In the rows, zero is written as 128.
One turn sends every row of this set to another row. A few are shown first. Where does it send the rows asked after them?
dig: [161 154 116  95 133 145 146 125 113 151 132 138 162 145 146 108 132 116
 117  93 146 139 109 112 133 127 113  93 137 148 141 118 130 123]
bufef: [107 122 141 143 106 157 121 150 126 131 127 118 107 131 120 134 150 115
 109 133 134 131 144 146 118 138 144 155  66 114 110 146 121 110]
bul: [140 124 149 112  99 174 122 138 134 130 149 128 122 134 137 135 126 126
  91 125 140 111 143 158 113 134 139 151  96 129  97 161 108 121]
Nak: [156 148 122  99 134 137 150 122 110 129 119 135 154 139 148 104 118 117
 121 104 154 146 101 120 139 134 120  96 141 171 139 126 124 127]
lati: [144 101 121 160  97 157 132 131 116 124 120  83 130 141 108 125 150  86
 122 144 114 125 117 143 124 137 123 135  82 138 160 150 125 114]
sases: [137 157 126 111 147 114 129 120 131 139 137 168 144 130 137 118  85 121
 120 148 136 146 108 114 126 135 130 141 130 150 138 131 101 108]
Gad: [181 105 136 105 100 169 126 131 137 122 140  84 151 134 130 118 123  98
 115 125 113 102 130 160 119 132 125 133 115 145 130 165 131 123]
Pek: [148 136 116 138 128 121 162 129 131 116 106 110 138 128 115  98 159 109
 128 120 166 158 121  94 131 108 114 129 132 165 140 125 145 152]
pas: [148 165 109 130 129 112 145 152 144 130 140 151 138 104 108 100 109 125
 121 150 135 162 142 103 130 110 107 161 113 126 131 116 122 130]
vik: [146 112 123 131 106 148 124 136 131 137 120  72 136 138 109 118 146  84
 137 126 102 126 124 151 116 142 130 125  85 132 152 154 147 104]
bize: [136 120 154 133 101 156 103 134 140 137 139 120 122 134 122 151 105 111
 125 120 136 105 147 150 123 137 147 148 118 149  99 168 109 132]
kur: [142 158 127 115 145 124 129 123 126 157 146 173 149 142 133 132  98 117
 111 147 135 130 113  99 130 123 133 145 133 135 139 122 103 114]
Sok: [159 125 133 135 104 158 106 143 154 128 110 141 145 125 141 132 132 137
 110 114 134 105 155 166 122 125 116 132 115 132 102 171 102 134]
Zop: [105 129 141 130 110 151 117 151 133 141 127 114 109 133 117 136 148 113
 118 125 129 129 146 147 113 141 151 153  70 112 109 151 133 105]
keb: [132 156 121 132 148 109 131 138 155 148 131 143 140 120 109 119 129 112
 135 145 140 151 143  83 120 105 132 169 127 119 135 125 144 128]
nep: [132 115 125 141  96 170 145 139 118 131 121  87 124 147 110 130 166  98
 109 139 128 130 125 142 116 135 145 145  79 123 155 153 147 108]
seki: [165 165 110 100 121 130 162 146 108 146 127 127 152 140 124 107 125 116
 121 102 144 142 111 114 147 125 115 100 135 161 139 108 137 135]
moni: [181 114 124 140  99 167 130 131 141 127 101 115 161 146 125 141 135 115
 108 146 124  96 133 153 126 119 135 143 133 141 155 177 128 131]
Vepeb: [142 154 124 105 150 119 129 125 129 128 138 166 149 122 145 105  87 124
 116 146 133 150 111 119 127 134 119 136 122 143 133 126  99 107]
Diza: [162 159 109 120 114 134 167 140  99 142 126 133 145 146 121 118 125 115
 112 115 152 140 106 107 151 122 116 109 137 169 146 108 123 143]
tutaz: [141 143 118 136 146 121 138 144 147 124 133 147 145 107 122 101 136 118
 121 149 139 157 144  87 128 100 110 169 111 109 130 115 129 130]
degu: [161 117 135 112  88 185 143 124 127 136 142  98 137 155 124 136 139 108
  94 132 136 108 124 152 108 131 146 141 113 142 144 171 135 119]
lezi: [152 147 122 113 129 137 153 117 105 130 119 139 149 147 142 114 118 116
 117 111 161 144  98 114 141 132 126 102 146 179 144 127 117 133]
Pume: [148 138 110 149 123 141 160 132 126 127 117 122 145 129 119 105 167 111
 120 115 165 158 131  85 135 101 106 129 128 141 146 117 141 149]
migam: [126 123 125 160 115 134 106 153 133 134  90 138 126 131 127 134 157 124
 118 126 119 117 140 156 132 135 118 127  76 121 113 145 100 118]
zute: [166 116 134 102  91 188 143 129 128 129 142  96 142 145 132 123 142 110
  93 126 132 112 127 159 109 133 136 138 104 134 138 166 137 116]
rivu: [150 111 114 157 114 144 129 147 122 128  82 109 147 145 117 133 161 103
 117 153 105 110 122 147 135 129 129 135  89 124 163 148 127 112]
kava: [187 117 123 119 105 167 126 138 148 124 101 108 170 135 133 125 136 117
 115 134 115 100 140 161 124 122 126 135 127 130 146 175 137 124]
laf: [152 172 116 111 127 126 146 141 114 147 143 165 148 135 123 127  82 122
 114 142 135 140 114 112 144 128 130 138 136 150 143 117 110 121]
gidet: [134 118 125 125 102 168 140 143 123 133 120  82 129 141 115 122 165  99
 114 130 122 131 130 147 112 138 142 139  77 118 150 153 156 103]
gat: [154 156 103 143 114 118 166 149 130 133 124 121 133 121 101 101 151 116
 122 125 154 158 131  96 136 103 101 134 120 151 137 110 138 153]
kesin: [171 104 139 130  91 169 130 122 129 128 139  93 142 147 118 140 121  94
 109 140 125  96 122 148 121 129 137 143 124 159 141 169 119 131]
nuna: [147 112 151 126 103 165 106 142 137 114 141 119 130 116 138 127 110 117
 116 116 130 112 151 160 127 136 125 143 102 136  90 159 103 130]
Gedif: [151 120 115 135 121 137 122 150 133 138  81 101 151 143 117 129 158 102
 130 139  97 110 126 153 128 135 135 127  92 120 157 152 145 104]
fiko: [120 134 127 152 119 124 100 150 141 153  88 133 124 139 118 143 152 119
 132 118 116 113 141 154 124 138 134 125  87 125 115 153 115 114]
Nafo: [136 143 119 135 146 101 140 134 154 118 125 139 134 107 115  96 127 115
 128 159 140 163 132  96 119 109 113 167 112 134 131 126 126 127]
Kem: [151 166 105 127 119 109 159 149 139 147 122 115 135 125  96 103 147 113
 135 113 148 157 134  98 129 108 111 130 126 151 136 116 154 146]
Gete: [136 129 151 110  99 167 118 135 138 143 148 127 120 142 130 144 123 122
  98 123 140 106 142 157 108 137 151 152 103 133 100 166 116 120]
gabu: [114 111 135 164 106 151 109 147 124 118 121 112 113 119 119 126 137 106
 129 126 123 137 143 148 129 143 122 139  68 125 116 144 107 114]
lega: [149 142 117 123 132 116 157 131 138 125 107 105 140 126 116  95 158 108
 138 112 160 158 124  97 126 111 118 125 134 163 137 128 157 146]
fab: [108 125 137 149 110 138 100 145 136 143 119 106 112 129 108 137 130 100
 146 116 119 132 145 148 121 148 142 137  80 129 117 155 127 109]
mefof: [132 150 120 129 148  94 136 132 159 130 123 136 133 112 108 103 124 112
 137 154 138 159 133  95 114 111 124 166 119 137 133 131 136 125]
Degi: [146 151 113 126 131 129 150 135 139 147 116 114 148 132 115 106 163 108
 139  99 157 156 135  89 125 107 119 121 136 139 143 125 165 140]
Ferak: [159 170 114  99 132 129 145 147 118 138 144 161 156 123 134 109  84 125
 113 135 128 144 120 120 144 128 118 131 127 140 135 112 112 117]
Kemiv: [151 131 135 142 101 152 104 134 155 143 108 143 138 138 128 151 128 133
 115 117 138 100 152 158 118 126 133 136 127 142 110 178 105 136]
lidop: [141 173 111 130 129 104 142 149 150 148 138 150 134 116  99 114 104 121
 131 148 135 156 141  99 125 112 122 163 125 134 137 123 132 129]
zib: [151 154 124  98 152 130 128 133 128 141 148 167 159 124 148 109 102 122
 109 138 125 138 120 110 132 123 114 137 119 121 128 114 105 109]
zitir: [155 147 118 125 124 150 152 117 102 149 132 147 153 155 138 124 133 115
 106 111 158 137 102 103 138 123 118 105 141 159 151 118 112 133]

lezi -> Vepeb
Ferak -> lidop
And these:
zib -> keb
bul -> Zop
bize -> gabu
migam -> Gedif

One turn sends every row of this set to another row. A few are shown first. Where does it send the rows asked after them?
Ruriv: [129 154 114 126 170 149 126 157 141 152 144 118 139 137  99 162 153 108
 115]
fumut: [129 116 117 139 142 128 119 139 132 117 126  80 126 103 131 111 122 144
 128]
bep: [ 88 128 130 132 134 149 126 131 131 100 134 129 158 136 110 138 171 100
 116]
Nuson: [ 86 119 122 158 118 146 118 149 120 154 113 137 121 141 138 171 144 135
 125]
voso: [101 125 120 111 128 100 136 141 114 111 116 115 122 131 143 102 154 139
 128]
romas: [107 127 107 125 126 139 118 158 125 146 138 129 121 156 128 180 122 148
 143]
pese: [131 146 122 108 123 127 150 121 120 110 109 150 128 147 119 123 168 122
 130]
Kon: [105 150  94  90 149 116 134 142 126 128 143 108 110 110 132 113 140 106
 132]
lesi: [112 132 139 147 144 105 105 115 130 124 141 112 152 103 128 131 109 112
 101]
Puvef: [103 107 124 118  94 116 145 143 135 120 125 124 132 114 129 149 142 123
  97]
Vage: [109 152  98 149 113 148 107 153 120 154 130 146 113 119 125 153  93 110
 110]
Giki: [127 137  99 126 125 143 115 157 134 155 100  99 119 119 139 118 152 139
  94]
rif: [121 182 140 151 123 120 137 147 128 126 136 116 103 105 135 139 136  92
 127]
Guza: [119 145  94 154 166 153  90 146 129 144 122 131 136 107  93 147 145 122
 114]
Kan: [ 80 150 147 147 143 136  96 150 110 156 129 113 152 122 125 122 119 111
 134]
refal: [113 137 167 150 148 107 127 148 128 124 132 119 128 110 115 112 159 134
 110]
tov: [122 183 119 125 122 108 126 109 113 135 121 138 125 133 125 120 140  93
 131]
rika: [109 139  74 132 117 141  91 131 126 158 104 127 131 124 128 137 144 109
 108]
kal: [125 131 104 155 134  95 136 125 127 119 130 103 117 142 148 146 116 118
 120]
zug: [ 93 143 110 129 132 156  76 134 123 127 120 144 148 139 137 143 139 139
  92]
fibo: [ 99 112 134 134 139 136 156 144 134 129 143 158  98 148 115 134 120 135
 111]
segat: [117 155 148  92 133 133 140 140 130 112 157 158 125 133 118 125 121 111
 117]
ketib: [ 95 136 114 169 147 147 102 154 120 164 122 124 114 122 110 142 124 120
 155]
kig: [118 158 127 142 155 113 124 115 110 144 111 137 116 105 109  93 144 125
 116]
Fivo: [116 155 108 137 152 135 158 149 116 117 123 114 100 105 116 130 157 111
 151]
fugir: [108 158 139 128 125 103 133 157 128 105 156 121 120 138 147 125 131 110
  95]
sala: [100 138 125 151 111 153 104 143 111 142 126 145 155 128 116 172 129 127
  98]
Leg: [120 146 136 117 117 139 122 134 127 145  86 142 135 105 126 161 138 127
 157]
Nazek: [116 121 142 130 137 110 119 140 133 140 149 109 134 163 100 118 138 144
 136]
radef: [125 136 110 121 144 161  85 149 127 128 121 129 143 129 110 146 139 171
 116]
baso: [132 138 128 129 143 174 143 133 151 129 155 116 111 143 122 136 125  95
 138]
lagu: [122 139 153 135 136 157 161 155 121 121 139 130 126 120  96 119 159 118
 129]
pala: [131 129 136 147 132 154 143  98 141 136 107 148 122 122 118 143 146 100
 127]
ribo: [112 160  98 122 135 164 127 148 102 131 121 150 126 140 125 118  94 130
 109]
Raf: [137 145 149 110 107 146 108 133 157 110 121 130 120 146 127 118 142 144
 130]
Nobaz: [118 159 103 126 151 142  79 156 152 131 132 140 106 107 134 158 111 125
 119]
Duza: [109 132 128 122 147 158  89 166 149 146 144 118 115 142 130 155 134 156
 127]
pes: [103 156 112 133 167 107 116 150 137 121 118 143 108 128 155 169 123 128
 119]
puzef: [124 159 132 103 147 134 129 139 132 144 146 133 110  85 107 106 122 115
 106]
sube: [117 133 113 103 150 166 122 102 135 109 125 148 129 125 127 113 117 114
 130]
Mobu: [114 152 135 149 140 132 112 146 128  69 132 135 135 130 122 132 128 144
 107]
Mer: [119 141  91 114 127 132  89 141 135 150 110 123 121 124 125 155 130 127
 167]

Kan -> ribo
fugir -> pese
bep -> Mobu
And these:
Mer -> ketib
radef -> Duza
puzef -> Kon
baso -> kal

One turn sends every row of this set to another row. A few are shown first. Where does it send the rows asked after them?
fodu: [118 114 146  88 149  76 139 148  94 142 125 138]
Sud: [119 154  96 110 131  84 136 137  99 172 196 138]
vok: [145 137  82 103 148 101 144 137 124 167 146 115]
bidut: [131 162 131 105 147 111 132 160 121 158 123 128]
kefep: [141 135 131 106 122  83  99 181 116 144 137 153]
Fef: [116 137 101 106 122  95 121 130  96 178 191 131]
dofin: [110 166 130  84 136  99 130 174 135 166 138 129]
gop: [104 168 126  89 108  95 126 166 139 157 149 138]
Tovo: [121 127 123  81 116  69 110 186 134 152 142 148]
gemi: [143 133 119  94 144  49 136 157  84 138 173 145]
Sopek: [ 96 125 137 116 132 107 145 133 141 155 146 142]
Pud: [114 118 113  81 103  65 125 167 142 140 139 147]
Razi: [144 127  90  71 129  59 150 152 128 137 156 122]
nuf: [144 133 128  91 138  65 119 154  74 144 179 136]
muz: [ 92 117 118 103 132 107 141 125 115 176 137 135]
Virug: [ 84 135 115 113 130  98 145 131 122 178 144 146]
Vug: [152 126 123 104 142  66 134 149 105 127 195 136]
pil: [122 147 113 128 132  91 125 128 108 158 190 109]
Gatam: [ 91 129 131 130 127 100 127 128 129 160 144 121]
menik: [146 124 125 113 143  58 125 144  93 127 176 115]
radu: [155 110  82 104 121  75 112 158 120 154 161 139]
ganon: [109 115 138  96 144  66 145 152 107 142 122 154]
napom: [142 117  85  76 129  61 130 165 130 155 165 128]
gazo: [115 104 145 115 138  67 129 145 113 130 131 126]
sas: [134 155  90  77 147  90 149 152 132 170 159 108]
babo: [122 146 111 118 131 103 138 128 124 162 199 129]
Fito: [128 106 150 101 142  71 141 152 121 122 143 147]
sode: [132 176 104  79 133  88 150 150 125 152 166 112]

Sopek -> Fito
bidut -> kefep
And these:
pil -> Gatam
gop -> Pud
ganon -> gemi
muz -> fodu
napom -> sas

